[[145 125 125 132 150]
 [138 108 142 111 128]]
|
[[145 125]
 [138 108]]

[[110 126 143 121 135]
 [119 110 138 136 130]
 [150 153 150 131 126]
 [142 121 133 111 110]]
|
[[110 126]
 [119 110]]

[[141 131 143 105]
 [130 138 116 141]
 [141 128 131 146]]
|
[[141 131]
 [130 138]]

[[111 124 111 119]
 [128 119 153 141]
 [132 132 133 128]
 [101 125 128 131]
 [139 122 112 111]]
|
[[111 124]
 [128 119]]

[[151 155 108]
 [138 148 113]
 [117 106 138]
 [111 123 142]
 [121 113 134]]
|
[[151 155]
 [138 148]]

[[124 152 136 148]
 [139 115 126 119]
 [144 136 122 134]
 [141 130 151 119]
 [120 143 119 139]]
|
[[124 152]
 [139 115]]
---
[[127 116 129]
 [131 121 126]
 [127 119 130]
 [131 126 123]
 [146 155 106]
 [130 138 126]
 [127 123 128]
 [148 144 111]
 [142 141 112]]
|
[[127 131 127 131 146 130 127 148 142]
 [116 121 119 126 155 138 123 144 141]
 [129 126 130 123 106 126 128 111 112]]

[[119 119 121 121 122 120]
 [119 119 121 121 122 119]
 [129 129 129 131 129 130]
 [119 119 121 121 122 120]
 [143 152 143 126 143 138]
 [116 110 116 130 116 121]
 [130 130 130 130 130 130]
 [119 119 120 121 122 119]
 [116 110 116 130 117 121]
 [136 136 135 135 134 136]
 [135 135 134 134 133 135]]
|
[[119 119 129 119 143 116 130 119 116 136 135]
 [119 119 129 119 152 110 130 119 110 136 135]
 [121 121 129 121 143 116 130 120 116 135 134]
 [121 121 131 121 126 130 130 121 130 135 134]
 [122 122 129 122 143 116 130 122 117 134 133]
 [120 119 130 120 138 121 130 119 121 136 135]]

[[124 130 131 126]
 [137 137 120 139]
 [134 141 118 129]
 [120 128 134 123]
 [114 124 137 111]
 [145 143 113 150]]
|
[[124 137 134 120 114 145]
 [130 137 141 128 124 143]
 [131 120 118 134 137 113]
 [126 139 129 123 111 150]]

[[142 137 127]
 [131 130 133]
 [112 117 128]
 [113 118 128]
 [150 149  99]
 [111 111 153]
 [142 137 127]
 [114 114 149]
 [143 138 127]
 [139 135 127]]
|
[[142 131 112 113 150 111 142 114 143 139]
 [137 130 117 118 149 111 137 114 138 135]
 [127 133 128 128  99 153 127 149 127 127]]

[[149 143 126 129]
 [139 135 127 128]
 [135 125 106 146]
 [134 128 115 138]]
|
[[149 139 135 134]
 [143 135 125 128]
 [126 127 106 115]
 [129 128 146 138]]

[[111 147 115 121 153 124 111 111 150]
 [108 151 113 119 156 125 108 110 153]]
|
[[111 108]
 [147 151]
 [115 113]
 [121 119]
 [153 156]
 [124 125]
 [111 108]
 [111 110]
 [150 153]]

[[131 151 155 134 132]
 [122 107 103 115 123]]
|
[[131 122]
 [151 107]
 [155 103]
 [134 115]
 [132 123]]

[[104 108 156 151 106]
 [104 110 157 150 107]
 [104 103 155 151 103]
 [105 106 155 153 105]
 [104 110 156 151 107]
 [104 101 155 150 102]]
|
[[104 104 104 105 104 104]
 [108 110 103 106 110 101]
 [156 157 155 155 156 155]
 [151 150 151 153 151 150]
 [106 107 103 105 107 102]]
---
[[125 128 126 125 134 128 126 126 127]
 [124 128 127 127 115 131 127 126 131]
 [129 129 126 124 151 128 127 127 129]]
|
[[124 128 127 127 115 131 127 126 131]
 [125 128 126 125 134 128 126 126 127]
 [129 129 126 124 151 128 127 127 129]]

[[129 122]
 [150 131]
 [140  98]
 [122 122]
 [135 145]]
|
[[122 122]
 [129 122]
 [135 145]
 [140  98]
 [150 131]]

[[133 149 126 126 118 121 136 129 137 123 122 141]
 [111 135 123 114 126 106 141 118 116 120 125 123]
 [125 144 121 134 118 111 131 125 138 126 124 141]
 [113 128 101 111 117 127 140 116 127 117 141 135]
 [117 142 118 114 124 117 118 124 126 115 135 128]]
|
[[111 135 123 114 126 106 141 118 116 120 125 123]
 [113 128 101 111 117 127 140 116 127 117 141 135]
 [117 142 118 114 124 117 118 124 126 115 135 128]
 [125 144 121 134 118 111 131 125 138 126 124 141]
 [133 149 126 126 118 121 136 129 137 123 122 141]]

[[113 152]
 [156 110]
 [109 153]
 [103 113]
 [153 108]]
|
[[103 113]
 [109 153]
 [113 152]
 [153 108]
 [156 110]]

[[136 142 133 138 130 121 147 126]
 [111 119 125 114 133 139 111 126]
 [103 146 130 124 127 137 125 129]
 [131 132 128 139 117 131 107 139]
 [132 107 119 124 120 131 123 134]
 [102 137 130 121 117 135 137 131]
 [116 130 123 128 114 125 150 132]
 [134 116 128 114 140 126 140 118]
 [112 151 134 130 136 133 124 128]]
|
[[102 137 130 121 117 135 137 131]
 [103 146 130 124 127 137 125 129]
 [111 119 125 114 133 139 111 126]
 [112 151 134 130 136 133 124 128]
 [116 130 123 128 114 125 150 132]
 [131 132 128 139 117 131 107 139]
 [132 107 119 124 120 131 123 134]
 [134 116 128 114 140 126 140 118]
 [136 142 133 138 130 121 147 126]]

[[128 118 137 120]
 [124  99 110 131]
 [113 153 136 115]]
|
[[113 153 136 115]
 [124  99 110 131]
 [128 118 137 120]]

[[127 129 129 129 130 129 126]
 [106 147 114 144 155 140 111]
 [132 122 138 125 123 129 132]
 [145 122 146 125 119 128 140]
 [130 120 137 122 120 127 130]
 [124 118 119 118 115 120 133]
 [125 122 121 122 120 123 131]
 [128 126 127 126 126 126 128]
 [126 128 130 129 130 130 125]]
|
[[106 147 114 144 155 140 111]
 [124 118 119 118 115 120 133]
 [125 122 121 122 120 123 131]
 [126 128 130 129 130 130 125]
 [127 129 129 129 130 129 126]
 [128 126 127 126 126 126 128]
 [130 120 137 122 120 127 130]
 [132 122 138 125 123 129 132]
 [145 122 146 125 119 128 140]]
---
[[119 139 144 139 138]
 [153 120 110 133 143]
 [150 123 101 135 143]
 [123 140 148 146 150]]
|
[119 120 101 146]

[[127 158 136 128 148]
 [133 148 133 123 109]]
|
[127 148]

[[127 156]
 [128 129]
 [128 134]]
|
[127 129]

[[131 115 145]
 [124 153 106]
 [139 106 145]]
|
[131 153 145]

[[144 136 125]
 [126 129 127]
 [139 130 124]
 [125 117 129]
 [154 142 118]]
|
[144 129 124]

[[113 140 131]
 [103 154 147]
 [122 133 129]
 [111 146 138]
 [123 131 122]]
|
[113 154 129]

[[133 118]
 [113 128]
 [101 126]]
|
[133 128]

[[115 124 114 129]
 [124 127 122 126]
 [127 157 139 120]
 [127 156 141 118]]
|
[115 127 139 118]

[[109 148 141 106]
 [111 140 134 114]
 [116 141 137 114]
 [129 127 128 129]
 [115 141 136 114]]
|
[109 140 137 129]
